In the data rows, the value 128 means zero.
Here are some points, one per row:
[104  83 101 112 126 103  87 107 114 110 118 122  99 101 125 110 177  99
 106 114 120 186  99 165  80  87 125 117 109 129  95 134 105  92 127  91
 255 150 111 106 126 228 114 110 250  94 111  78]
[133 138 131 232 114 106 149 110 114  78 124 112 118 178 134  71 104 102
 115 105 208 111 110 134 103  96 254 165 133 143 120 158  91 229 135  70
 134 130 255 128  87  85 107 133  86 109 127  97]
[124 106  96 128 131 129 113 119 176 142 153 114 119 115 116  98 116 247
 107 180 122  85 201 123  95 110 124 144 108 117 139  86  99 140 115  86
 162 129 138 211 124  92 125 122 117  86 108  89]
[158 210 108 109 110 105 119 194 170 114 104  97 127 107 117 225 105 128
 132 117 128 127 217  97  66  90 131 159 123 132  98 133  96 117  94 129
 168 124 133 212  90 255 119 137 122 106 121  90]
[ 91  86 121 122 129 111 125 138 109  96 127 126 117 101 136 109 255 127
 138 161 119 233 148 112 121 143 129 198 127 110 234  85  92  94 144  73
 101 156 122 125 121 104 221  98 255  81 129  97]
[178 101 153 143 117 138  95 145 125  84 127 112 101 110 119 100  77 132
 114 119 111 151 135 172 136 202 108 100 132 112 102  99 176 209 126 101
 100 125 106 125 108 123 103 126  93 119 105  93]
[124  93 110 121 139 109  88 123 127  93 127 127 240 129 114 164 100 133
 165 122 106  90 114  93 108 132 124 115 117 228 100 110 110 152 106 255
 143 129 127 130 109 143 124 112 112 167 128 147]
[116 133 141 115 108 110  88 115 118 101 138 113 255 108 118 125 123 139
 104 111 109  97 105  94  85 102 117 136 136 183 105 104 114  70 104 255
 119 118 108 150 112  81 103 110 111 170 163 167]
[255  82 159 125 105  90  84 108 114 108 125 129 104  96 114 255 253 113
 105 125 115 114 118 100  81 127 115 147 114 120 112 117  82 112 255 255
 111 106 247  98 104 115 114 109 148  92 111 111]
[110 129 137 104 116 137 255 135 126 255 105 143 123 103 134  94  68 117
 202 108 127  99 144 134 124  84 110 131 104 108 102  81  83 129 116  87
 123 133 127 117 116 165 106 128 116 129 168 199]
[122  86 140 108 152 114  91 193 114 216 114 125 115 104 118 130  95 105
 145 153 115  94 125 102  79 136 119 112 112 119 127 108  88 250 112 134
 122 143 108 115 108 143 117 103 101 135 191  86]
[100 109 122  97 129 148 255 108 133 102 118 109 106 119 211 126 104 117
  91 112 132  93 121 128 107 104 111 107 121 222 111  89  99 137  92 127
 104 129 108 125 133  91 145 110 113 255 101 255]
[142 129 163 137 105 103  99 125 131  96 121 101 132 119 119  62 169 110
  93 119 114  98 121 105 152 255 106 134 141 112 106 119 115  83 106  91
  89 130  98 122  84  90 102 124 105 102 126 116]
[124 111 104 251 125 185  99 102 116 135 124 137 112 125 128 138 110 111
  96 121 107 158 115 121 111  88 115 137 105 111 154 112 255  83 109 117
 157 114 118 132 114 116 255 148 118  81 120  93]
[123  84 122 162 114  97  75 121 134  84 120 243 118 112 120 130 139 155
 143 155 107 213 102 105  87  95 117 114 118 109  84 105 108 167 124  92
 182 151 135 116 119  91 102 112 255  96 125  96]
[255  92 109 114 115 113 122 115 117 121 118 143 130 123 120 255 111 119
 111 166 117 102 102 129  87 165 129 124 121 106 110 114 107 149 255  82
 113 103 223 136 155  87 107 122 103 103 123  98]
[106  86 103 117 118 107  91 117 126 111 117 243 110 255 115  80 117 115
 102 120 193 102 102 117 255 102 121 128 255  96 110  98  88  98 120 104
  98 143  85 113 108 134 121 126 119  90 128 110]
[130 121 116 121 137 132 117 210 111 150 120 108 112 102 112  85 244 146
 127 118 121  90 141 112 255 125 112 114 124 112  95  83  93 255 162  90
 116 123 127 113  79  86 119 113 102  82 213 115]
[115 104 134 150 133  95 105 135 136 109 111 110 116 115 138  80  79 123
 128 123 118 110 115 116  95  98 134 144 134 110 124  86  92 122 107 151
 114 114 135 123 147  94 130 114  97 103 116  97]
[ 98 104 106 130 129  91  89 134 114 114 126 111  95 130 114 100  96 109
  90 122 179 183 118 121  77  94 120 128 114 114  97 255 111  96 106 100
 120 112  96 104  91 121 206 121 182  88 130  76]
[110 125 139 105 133 136  99 105 103  90 150 114 127  99 126 111 118 247
 138 119 113  90 122 172 220  89 132 115 119  95 118  90 147  97 118 145
 125 115  96 116  86  87 208 129 114 148 115 117]
[121  86 115 107 117 101 107 154 122 103 127 128 110  90 120  94 159 119
 232 145 112  97 121  85 100  87 124 108 138 130 110 131 112 111 122  75
 100 131 178 123  91  92 120 140 155 108 114 113]
[116 163 155 251 126 107  80  97 111  94 126 163 129 231 130  99  80 114
  91 106 211  89 112  96  95  95 254 134 108 112  73  97  98 119 105 100
 177 115 205 136 117  83 109 142 101 112 115 137]
[101 255 149 126 143 169 102 147 110  89 114 122 156 131 125 149  77 114
 111 113 119  99 145 255 209  99 114 141 114 104 108 130 102 141 131 108
 120 154 117 111 255 114 138 117 123  91 114  92]
[116  80 155 112 203 136 102 128 115  89 107 169 115 109 172  74 204 126
 115 107 117 106 101 114  78  80 110 149 152 223 109  90 100 126 110  92
 166 116 119 129 132 126  96 109  88 255 127 255]
[125 255 139 119 141 153 100 129 134  95 119 123 103  98 130 119  91 132
 124 113 115 112 112 255 255  98 120 133 120 106  85  92 116 121 131  95
 113 114  95 116 255  83 118 133 123  90 114 109]
[ 95 107 132 121 122 240  82 124 127 142 225 160 103 116 135 121 126 113
 107 121 139 255 122 177  95 255 120 139 107 120 255  96  98  81 115 131
 148 112 121 104  88 154 119 107 127  83 131  89]
[126  88  86 133 143 218  85 118 210 117 114 117 100 118 119  83 133 127
 119 213 120  95 112 108  93  92 127 101 104 109 100  93 255 125 109  81
 124 117 113 104 104  73 136 239  93 106 111 101]
[123 110 136 130 118 121 108 103 120 108 125 160 109 134 115  98 160  99
 114 124 118 178 127 111 100 157 112 201 129 112 255 103  99  72 117 109
 124  84 109 124 126 149 185 163 162  87 108  84]
[179 104 110 114 104 102 116 106 123 114 116 121 255 126 119  86  87 139
  99 106 117  96 112 104 102 255 111 105 115  96 255  82 110 156 142 185
 120 255 110 130 160 127  97 104 113 136 125  89]
[156 133 145 109 109 112 240 126 125 255 119 136 135  98 121 107 156 134
 247 128 117 145 104 100  79 105 114 107 105 108 135 106  94 106 117  98
  95 115 110 121 171 102 128 124 112 102 195 187]
[125 103 118 127 115 101 255 118 114 239 113 104 121 140 113 104 101 132
 255 113 124  79 128 119 103 117 123 107 105 126 101  98  97 156 106  64
 114 118 105 124 160  96 136 116 134  79 146 139]
[139  78 119 138 216  99 107 121 114 108 118 103 144 114 183  77 152 116
 114 121 125  82 118 116  79  75 109 122 130 255 122  88  94  99 121  92
 102 100  93 142  81  89 153 110 112 255 117 228]
[102  79 185  96 144 136 111 116 129 174  93 129 104 103 111 116 128 116
 124 131 102 128 151 138  91  95 112 125 118 121  88 149 104 160 104  82
  88 129 120 131  67 211 100 119 129  99 119  95]
[ 89 103 105 115 128 255  72 119 205 102 115 108  91 133 118 113  81 118
 136 201 113  85 119 100  93 118 125 120 108 109  91  82 255 147 130  90
 118 141 162 149 108  80 107 211 106 109 108 102]
[114 106 139 112 132 124  98 114 112 118 152 120  94 122 111 116 119 121
 105 123  97 123 104 113 196  81 115 122 111 107  77 225 127  92 171 116
 198 112 128 113  64 154 123 118 127  94 119 114]
[100 108 111 130 158 105 100 112 127 119 192 106 126 235 141 135 178 134
 126 121 127 110 120 111 104  94 215 130 216 130  78 100 109  79 118 100
 119 115 124 131  77 255 100 120 117 113 120  93]
[114 123 159 103 123 211 119 144 117  98 144 139 121  96 129 169 106 116
  96 115 124 255 135 127 169 255 135 135 124 111 212  75 114  85 108  81
  87 117 139 115  80  69 113 190 131  97 124 114]
[132 168 153 107 109 110  99 113 142  90 108 107 171 122 110  76 103 135
 163 130 119 107 130  98 255  80 126 118 130 101  97 255 108 182 172 127
  95 248 118 126 133 124  86 140 183  95 129 117]
[113 255 138 118 126 107 255 122 118  82 128 114 115 124 211 132 136 134
 124 126 133 117 116 147  67  91 104 126 124 202 110 103 153 171 109  95
  95 114 107 124 109 118 129 125 101 255 120 255]
[ 99 104 113 111 112 105  82 123 138 142 126 112 125 105 116 122 114 137
  91 123 130 152 121 132 121  85 121 104 109 108 100  96 107  96 139  79
 118  84 116 136 193 148 108 116 134  89 137  94]
[103  62 131 109 117 106 138 109 115 146 149 126 148 119 123 116 104 121
 129 114 117 100 192 119  67 210 125 117 113 113 185 255 128 113 133 223
 137 123 109 120 118 111 105 125  97 104 138 103]
[129 104  96 122 117  99 122 119 112 104 144 123 113 255 121 130  58 122
 127 131 233 122 111 122 241 100 168 127 255 116 111 134 124  77 111 114
 160 109 106 120  68 104 124 133 116  83 111 116]
[131  88 129 116 124  89 123 213 161  84 171 103 113  90 112 138  73 121
 104 115 124 121 243  94 120  79  98  88 121 108 101  89  99 106 108  90
  95 108 110 187 121 255 104 123 104 107 131  83]
There is one direction along which these points spread out most. Take the direction at right angles to it along which they spread out most. Go by this last direction. Where along it does each point below lie, from 0 to 99? The average is 50, and the first point in the table lies past the average. One standard deviation of the points above along it is 16.
[ 98 104 106 130 129  91  89 134 114 114 126 111  95 130 114 100  96 109
  90 122 179 183 118 121  77  94 120 128 114 114  97 255 111  96 106 100
 120 112  96 104  91 121 206 121 182  88 130  76] >> 48
[179 104 110 114 104 102 116 106 123 114 116 121 255 126 119  86  87 139
  99 106 117  96 112 104 102 255 111 105 115  96 255  82 110 156 142 185
 120 255 110 130 160 127  97 104 113 136 125  89] >> 73
[114 106 139 112 132 124  98 114 112 118 152 120  94 122 111 116 119 121
 105 123  97 123 104 113 196  81 115 122 111 107  77 225 127  92 171 116
 198 112 128 113  64 154 123 118 127  94 119 114] >> 40
[132 168 153 107 109 110  99 113 142  90 108 107 171 122 110  76 103 135
 163 130 119 107 130  98 255  80 126 118 130 101  97 255 108 182 172 127
  95 248 118 126 133 124  86 140 183  95 129 117] >> 27
[103  62 131 109 117 106 138 109 115 146 149 126 148 119 123 116 104 121
 129 114 117 100 192 119  67 210 125 117 113 113 185 255 128 113 133 223
 137 123 109 120 118 111 105 125  97 104 138 103] >> 70
[100 109 122  97 129 148 255 108 133 102 118 109 106 119 211 126 104 117
  91 112 132  93 121 128 107 104 111 107 121 222 111  89  99 137  92 127
 104 129 108 125 133  91 145 110 113 255 101 255] >> 55
[158 210 108 109 110 105 119 194 170 114 104  97 127 107 117 225 105 128
 132 117 128 127 217  97  66  90 131 159 123 132  98 133  96 117  94 129
 168 124 133 212  90 255 119 137 122 106 121  90] >> 55
[156 133 145 109 109 112 240 126 125 255 119 136 135  98 121 107 156 134
 247 128 117 145 104 100  79 105 114 107 105 108 135 106  94 106 117  98
  95 115 110 121 171 102 128 124 112 102 195 187] >> 62
[116  80 155 112 203 136 102 128 115  89 107 169 115 109 172  74 204 126
 115 107 117 106 101 114  78  80 110 149 152 223 109  90 100 126 110  92
 166 116 119 129 132 126  96 109  88 255 127 255] >> 60
[122  86 140 108 152 114  91 193 114 216 114 125 115 104 118 130  95 105
 145 153 115  94 125 102  79 136 119 112 112 119 127 108  88 250 112 134
 122 143 108 115 108 143 117 103 101 135 191  86] >> 58
[255  92 109 114 115 113 122 115 117 121 118 143 130 123 120 255 111 119
 111 166 117 102 102 129  87 165 129 124 121 106 110 114 107 149 255  82
 113 103 223 136 155  87 107 122 103 103 123  98] >> 61
